In the rows, 128 means zero.
The same turns and mirrors carry the whole set onto itself and the rows of a family onto each other. Which other rows belong to the same family as each row named below? List them in the order they appear above.
These 40 rows form 5 families of 8 rows each.
Duvor: [139 146 114 121 128 114 149 108 107 135  82 132 140 111 138  98]
dapin: [135 119 131 138 133 142 148 128  82 116 102 109 160 109 143 129]
Dupiv: [133 147  99 129 142 143 141 135  99 128  72 128 141  90 133 103]
Fogi: [134 135 106 105 133  99 145 109 121 115  97 141 125 116 128  90]
tuga: [119 126 109 103 126  91 147 115 112 104 127 148 123 134 123  95]
lim: [138 141 130 124 125 132 145 123  91 127  81 118 152 105 143 115]
Detir: [143 130 126 148 114 161 132 149  89 132 102 106 135 119 132 107]
Magis: [109 145 111  89 112 125 122 140 101  85 132 143 121 133 118 120]
bulo: [115 105 111 118 135 103 149 120 103  94 149 138 131 137 123 109]
rere: [108 142 107 146 136 169 150 151  69 118 126 131 144 130 136 129]
lik: [105 124 103 121 143 159 135 160  84  82 133 124 125 130 128 133]
Vugo: [107 116  78 139 153 143 144 133  98  90 152 141 121 138 123 112]
nibo: [136 114  82 120 153 132 137 108 133 103 127 137 128 111 112  99]
Vaser: [124 143 107 148 134 154 145 140  73 129  93 123 154 102 141 117]
Ronud: [130 106 104 113 149 156 122 139 102  87 125 109 140 109 124 133]
Nodi: [138 136 105 123 113 120 136 130 126 124 116 141 102 131 112  74]
dogoz: [118 166  99 122 114 128 147 113 100 140 122 161 136 132 125  98]
sed: [129 137 100 142 155 176 147 143  96 117  94 120 140 104 131 123]
Pumap: [126 106 119 146 114 147 132 152  89 101 150 116 123 139 120 110]
vide: [101 151  85 115 126 127 141 134 101  93 136 158 107 143 121 102]
didi: [114 102 127 119 131 119 145 134  88  87 146 123 142 132 129 126]
kimom: [118 139  82 120 140 110 150 122 119 116 113 160 118 114 114  83]
zabim: [112 158 122 116 109 151 132 143  69 124 120 132 149 130 136 130]
danir: [107 125  89 110 137 110 143 137 113  85 134 154 114 120 109  98]
Kefi: [115 125  91 147 133 137 145 115  87 120 161 144 148 141 127 114]
ruma: [150 141 118 140 116 151 135 138 104 141  88 116 125 114 128  90]
ganeg: [121 161  95 113 130 120 145 131 107 128  83 150 124 105 124  88]
vug: [108 107 102 145 141 144 145 148  78  85 145 126 144 117 126 128]
voze: [113 129 115 140 130 155 137 156  67  97 115 117 150 109 136 133]
rif: [121 145  80 112 145 134 138 126 128  91 105 148 104 115 116  95]
zomar: [136 114 126 151 115 160 132 154  83 115 127 104 134 128 129 115]
sori: [123 163  83 138 139 144 155 116 113 129  95 155 123 117 125  92]
zimi: [119 113 132 136 126 134 148 134  73 105 131 116 158 126 139 134]
satis: [146 143 111 128 115 135 134 132 120 137  92 130 113 118 120  77]
fof: [134 148 112  89 132 146 122 137 115 107  86 126 129 101 121 116]
Kad: [ 97 121  97 131 128 120 146 143  87  84 155 149 129 133 118 113]
lirod: [122 171 107 119 130 160 143 143  98 120  77 138 128 109 130 112]
Pupi: [140 127  93 147 152 158 147 112 102 142 113 127 156 108 130 110]
puna: [125 109 111 134 113 129 132 145 106  96 154 128 110 144 112  99]
nor: [130 119 104 126 116 120 135 135 121 106 140 138 102 141 109  83]

Same family as nibo: Magis, Ronud, dogoz, zabim, Kefi, fof, Pupi
Same family as didi: Duvor, dapin, Fogi, tuga, lim, bulo, zimi
Same family as lik: rere, Vugo, sed, vide, rif, sori, lirod

The same turns and mirrors carry the whole set onto itself and the rows of a family onto each other. Which other rows belong to the same family as each row named below? List them in the order they appear above.
These 40 rows form 5 families of 8 rows each.
sakir: [121 161 125 111 109 110 144 120 130 109 139 124 110 160 132 114]
mili: [142 149 143 133 148 144 139 139 120 122 123  95 146 149 123 120]
Lar: [130 159 128 111  94 111 127 119 132 109 140 128 112 149 132 101]
runa: [111 131 150 148 141 117 127 136 149 142 130 156 141 170 141 121]
naz: [140 141 162 134 149 136 135 127 114 116 137  98 149 144 131 112]
dov: [117 138 141 153 146 119 137 119 158 136 127 153 141 172 136 116]
kila: [138 109 138 117 140 144 125 147 136 138 138 131 110 123 161 123]
refu: [110 114 161 142 134 149 156 141 125 142 117 138 150 107 123 121]
tol: [153 126 102 114 122 130 119 116 114 115 128 130 129 102 116 131]
Sizo: [135 106 133 113 129 137 121 129 157 136 125 122 119 120 163 126]
pero: [144 156 146 139 139 135 139 134 116 106 123 104 156 148 131 126]
reve: [114 105 160 128 133 136 161 152 123 146 120 140 141 122 115 123]
zifug: [114 164 127 135 125 125 112 117 114 132 142 163 151 130 101 115]
mub: [125 168 116 112 114 108 137 123 131 121 132 119 120 150 141 100]
Kono: [124 108 167 129 129 139 155 138 122 143 116 138 151 108 116 114]
Fubit: [118 158 128 136 123 128 125 129 114 127 147 165 156 148  94 120]
robi: [118 170 132 135 134 126 121 118 114 129 139 164 149 127 102 113]
kef: [111 163 125 139 109 126 111 106 123 129 137 161 152 138 104 125]
panez: [130 101 142 117 122 139 124 128 152 127 134 125 105 130 154 138]
Dazu: [113 139 149 153 141 124 130 137 163 139 126 147 129 162 130 133]
vego: [128  96 160 141 114 141 149 139 122 141 118 142 154 114 112 124]
laro: [104 162 123 131 121 124 120 114 121 128 139 158 153 122  95 114]
pudi: [145 150 150 131 146 137 144 127 120 117 121  95 151 148 126 118]
lus: [121 108 126 118 105  87 136 125 139 138 113 139 110 121 108 112]
zuf: [123 148 139 152 148 130 137 121 152 137 125 155 131 167 148 132]
fafo: [120 124 123 128  99  93 152 122 139 131 110 161 113 118 114 121]
figob: [120 110 127 120  98  88 147 118 132 132 113 166 130 129 121 112]
sot: [141 152 157 129 147 137 155 128 115 113 123 117 159 150 129 124]
nav: [138 107 151 114 130 147 132 141 152 125 140 132 112 133 160 124]
bapa: [122  99 124 133 111  89 145 121 134 139 117 154 115 122 119 106]
Gobo: [151 116 113 115 126 121 116 134 112 106 130 130 133 100 117 135]
zav: [130 164 130 105 100 113 131 106 134 112 128 117 127 147 128 104]
Vip: [142 114 120 121 124 116 101 125 109 118 138 136 132 101 113 131]
sagod: [122 160 125 105  99 108 139 118 134 116 134 118 114 156 127 109]
dogut: [133 106 136 120 128 144 128 136 150 132 136 133 109 129 164 138]
dozu: [117 136 151 153 139 121 126 127 153 138 131 159 141 169 140 131]
Fida: [120 109 132 121 105  86 149 124 131 134 115 156 120 124 114 113]
reze: [149 124 118 109 131 122 119 108 109 109 143 141 135 101 120 122]
pufip: [151 121 107 117 132 126 114 121 110 117 134 134 125  98 120 131]
furud: [124 109 171 135 131 136 143 133 124 144 112 137 149 100 112 116]

Same family as Sizo: naz, mub, Fubit, Dazu, vego, fafo, reze
Same family as dozu: zifug, Kono, pudi, sagod, dogut, Fida, pufip
Same family as Vip: kila, reve, kef, lus, zuf, sot, zav
Same family as mili: sakir, runa, tol, robi, panez, figob, furud

